K272:  0.101 -1.964  0.408 -2.735  0.100 -1.964  8.217  4.975 -1.964
K20: -0.225 -1.566 -0.497  2.010 -1.643 -6.243 -7.025 -3.946  1.491
K510:  0.114  1.323  0.407  2.010 -1.643 -6.243 -7.025 -3.947  1.491
tail:  0.408 -2.735
 0.100 -1.964  8.217  4.975 -1.964
K20
-0.225 -1.566 -0.497  2.010 -1.643 -6.243 -7.025 -3.946  1.491
tail: -0.225 -1.566
-0.497  2.010 -1.643 -6.243 -7.025 -3.946  1.491
howmany K272: 0.101
1
K272
 0.101 -1.964  0.408 -2.735  0.100 -1.964  8.217  4.975 -1.964
tail: 0.114 1.323
 0.407  2.010 -1.643 -6.243 -7.025 -3.947  1.491

K959: -1.745  0.977 -8.407 -0.292  0.719 -3.321  0.647  0.247  1.152 -0.270  3.664
K640:  7.407 -0.670  3.542  1.429  0.740 -2.411  3.295  0.356 -4.465  1.124 -9.267
K299: -0.731  2.207  0.286  4.919 -2.283 -2.570 -1.285  4.164 -3.120 -0.324 -3.012
K237: -1.739  1.268 -6.901  2.080 -1.393 -1.973 -0.800  2.599 -0.032 -0.115  2.366
K61: -0.048  0.854  4.011  0.500 -0.227 -0.213 -1.225  0.590 -1.182  0.076 -2.997
K640
 7.407 -0.670  3.542  1.429  0.740 -2.411  3.295  0.356 -4.465  1.124 -9.267
K299
-0.731  2.207  0.286  4.919 -2.283 -2.570 -1.285  4.164 -3.120 -0.324 -3.012
K61
-0.048  0.854  4.011  0.500 -0.227 -0.213 -1.225  0.590 -1.182  0.076 -2.997
tail:  3.295  0.356 -4.465
 1.124 -9.267
howmany K237: -6.901
1

K418:  6.660  0.214  5.688  4.040 -7.313  6.345  8.353 -1.748  4.917 -3.951 -7.165  0.274
K626:  5.151  0.214  5.687  4.040  6.394  1.492  6.159 -8.046 -0.741  2.987  8.006 -5.660
K769: -4.738  0.671 -6.848 -4.256 -4.725 -5.240 -5.649 -8.283  0.275 -3.190 -8.254  2.565
K684: -0.622 -7.160  3.669 -6.713  3.395  1.027 -4.450 -8.116  5.089 -4.359  4.273 -2.675
tail: -0.741  2.987
 8.006 -5.660
tail: 0.214 5.687 4.040
 6.394  1.492  6.159 -8.046 -0.741  2.987  8.006 -5.660

K135: -0.609  1.851  0.858 -3.155 -2.915  4.619  3.842
K975: -4.350 -1.036  0.221 -2.269 -0.992  0.166 -4.709
K910:  6.114 -1.736  0.136  0.433  1.981  2.194 -0.632
K163: -3.559 -1.057  0.406 -2.362 -3.122  7.295  0.121
K5:  5.867 -1.804  0.098  0.412  2.258  2.063 -0.718
K274: -2.235  3.933  0.926  8.311 -1.247 -3.122 -0.681
K185: -3.727 -2.868  0.044 -2.196 -2.869  0.044 -1.498
K894: -2.562 -1.372 -0.220 -2.891 -2.702 -4.168 -3.410
K467: -2.920 -0.688  0.706 -2.548 -2.986  6.767  1.214
K729: -4.124 -1.202 -0.090 -1.961 -1.752  3.287 -4.238
K135
-0.609  1.851  0.858 -3.155 -2.915  4.619  3.842
howmany K185: -2.869
1

K749:  2.691 -1.686 -0.473  2.496  0.079 -1.559  1.438 -1.119  1.677 -1.726  3.665  0.827 -1.206  1.602  0.803 -3.199  3.802  0.941 -2.534  2.407  0.720 -3.877  1.564
K561:  0.018 -0.455 -2.738  4.069 -0.304 -2.251  3.343  1.087 -2.570  3.434  2.469 -3.452  3.287  0.952 -4.112  4.238  1.663 -4.447  5.984 -3.452 -5.485  7.802 -3.850
K117:  0.722 -0.956  0.233  1.198  0.340 -1.784  2.387 -1.949  2.472  0.197 -0.336  2.660  0.771 -4.255  2.272  0.471 -2.704  4.265  3.201 -4.838  3.703  1.928 -7.830
K677: -0.578 -0.674 -0.941  2.807 -1.363  0.494  0.070  0.893 -1.355  2.340  2.300 -1.595  2.831  0.725 -2.932  3.444  1.556 -3.019  4.040  0.638 -4.752  4.715 -1.927
K258: -0.989  0.046 -1.714  3.024 -2.297  1.073 -0.456 -2.188 -1.714 -0.456 -1.506  2.856  0.810  1.073  2.630  0.971 -3.481  5.183  2.685 -5.183 -1.714  0.930 -8.399
K486:  1.591 -2.338  0.359  1.239  0.609 -1.951  2.762  0.721 -1.225  3.132  2.600 -3.153  3.148  0.439 -3.131  3.656  1.976 -3.894  4.898 -1.713 -4.820  5.954 -3.288
K464:  2.202 -1.090 -0.310  0.613  1.167 -0.301 -1.529  2.313  1.054 -3.403  4.828  1.074 -2.492  2.759  1.299 -4.297  5.105  0.950 -3.958  4.103 -1.229 -5.291  4.389
K464
 2.202 -1.090 -0.310  0.613  1.167 -0.301 -1.529  2.313  1.054 -3.403  4.828  1.074 -2.492  2.759  1.299 -4.297  5.105  0.950 -3.958  4.103 -1.229 -5.291  4.389
K258
-0.989  0.046 -1.714  3.024 -2.297  1.073 -0.456 -2.188 -1.714 -0.456 -1.506  2.856  0.810  1.073  2.630  0.971 -3.481  5.183  2.685 -5.183 -1.714  0.930 -8.399
howmany K258: -1.715
0
K749
 2.691 -1.686 -0.473  2.496  0.079 -1.559  1.438 -1.119  1.677 -1.726  3.665  0.827 -1.206  1.602  0.803 -3.199  3.802  0.941 -2.534  2.407  0.720 -3.877  1.564
howmany K561: -0.455
1
howmany K258: 1.074
0

K644: -0.077 -0.095 -0.070 -0.061 -0.065  0.065  0.073 -2.881
K227: -0.077 -0.095 -0.070 -0.061 -0.065  0.065  0.073  0.086
K19: -0.077 -0.096 -0.070 -0.061 -0.065  8.118  8.156  8.230
K225: -0.356 -0.457 -0.446 -0.441 -0.464 -0.464  0.511  0.439
K166:  0.867  0.867  0.941  1.015 -0.465  0.437 -4.003 -4.042
K973:  0.866  0.941  0.941  1.015  0.937 -1.014 -0.962 -1.023
K958: -1.272 -1.401 -1.389 -1.495 -1.339  1.482  1.466  1.515
tail: -0.441 -0.464 -0.464
0.511 0.439
tail: 0.866 0.941 0.941 1.015
 0.937 -1.014 -0.962 -1.023
tail: 8.118 8.156
8.230
howmany K166: -0.465
1
K166
 0.867  0.867  0.941  1.015 -0.465  0.437 -4.003 -4.042

K709:  8.624  1.817  8.004 -2.449  0.523  0.710  4.568 -1.826 -2.582 -5.356  6.064  1.760  0.986 -0.030 -3.091  3.944 -5.805 -0.381 -1.267 -1.722 -0.635 -0.816 -1.993 -2.130  0.944 -1.246 -2.368 -1.566 -3.629
K105:  7.138  2.345  8.502 -2.143  0.014 -2.134  1.505 -3.812 -2.039 -4.917  6.280  2.838  1.054 -1.955 -2.381  3.009 -4.233 -1.319 -1.093  0.898  0.773 -1.000 -5.027 -2.095 -0.245 -1.247 -6.925 -1.207 -2.342
K528:  8.624  1.817  8.004 -2.449  0.523  0.710  4.568 -1.826 -2.582 -5.356  6.064  1.760  0.986 -0.030 -2.095  3.068 -2.855 -0.030  0.135  0.801  0.066 -1.280 -3.893 -0.595 -0.426  0.694 -3.044 -2.481 -1.729
K384:  9.206  2.109  8.615 -1.583  0.036 -1.762  2.866 -2.361 -3.437 -6.615  6.625  3.159  1.400 -0.449 -2.612  2.522 -3.913 -1.282 -0.668 -2.141 -0.368 -1.114 -3.017 -1.377  0.407 -1.828 -4.872 -1.153 -2.942
K815:  6.728  1.625  7.195 -2.598  1.113 -0.088  2.954 -3.344 -0.430 -5.550  6.148  1.471  0.669 -0.777 -0.981  3.862 -5.407 -1.225 -2.031 -0.454 -1.551  0.226 -2.967 -2.133  0.180  0.134 -4.136 -1.788 -2.688
K790:  9.226  1.660  6.810 -3.171  0.174 -3.942  3.426 -1.339 -3.327 -3.452  8.017  1.147  0.212  1.773 -4.277  2.871 -3.632 -0.867 -1.601 -0.840  0.412 -1.725 -1.619 -0.130 -1.125  0.094 -4.739 -2.500 -3.139
K306:  7.657  2.984  8.100 -2.961  0.013 -2.263  1.957 -3.704 -3.602 -6.640  6.282  3.120  0.215  0.808 -1.459  3.202 -3.790 -2.051 -2.739 -0.902  1.084  0.746 -1.990 -0.576 -0.530  0.564 -6.129 -0.560 -3.472
howmany K528: 0.135
1
K815
 6.728  1.625  7.195 -2.598  1.113 -0.088  2.954 -3.344 -0.430 -5.550  6.148  1.471  0.669 -0.777 -0.981  3.862 -5.407 -1.225 -2.031 -0.454 -1.551  0.226 -2.967 -2.133  0.180  0.134 -4.136 -1.788 -2.688
K528
 8.624  1.817  8.004 -2.449  0.523  0.710  4.568 -1.826 -2.582 -5.356  6.064  1.760  0.986 -0.030 -2.095  3.068 -2.855 -0.030  0.135  0.801  0.066 -1.280 -3.893 -0.595 -0.426  0.694 -3.044 -2.481 -1.729
K105
 7.138  2.345  8.502 -2.143  0.014 -2.134  1.505 -3.812 -2.039 -4.917  6.280  2.838  1.054 -1.955 -2.381  3.009 -4.233 -1.319 -1.093  0.898  0.773 -1.000 -5.027 -2.095 -0.245 -1.247 -6.925 -1.207 -2.342

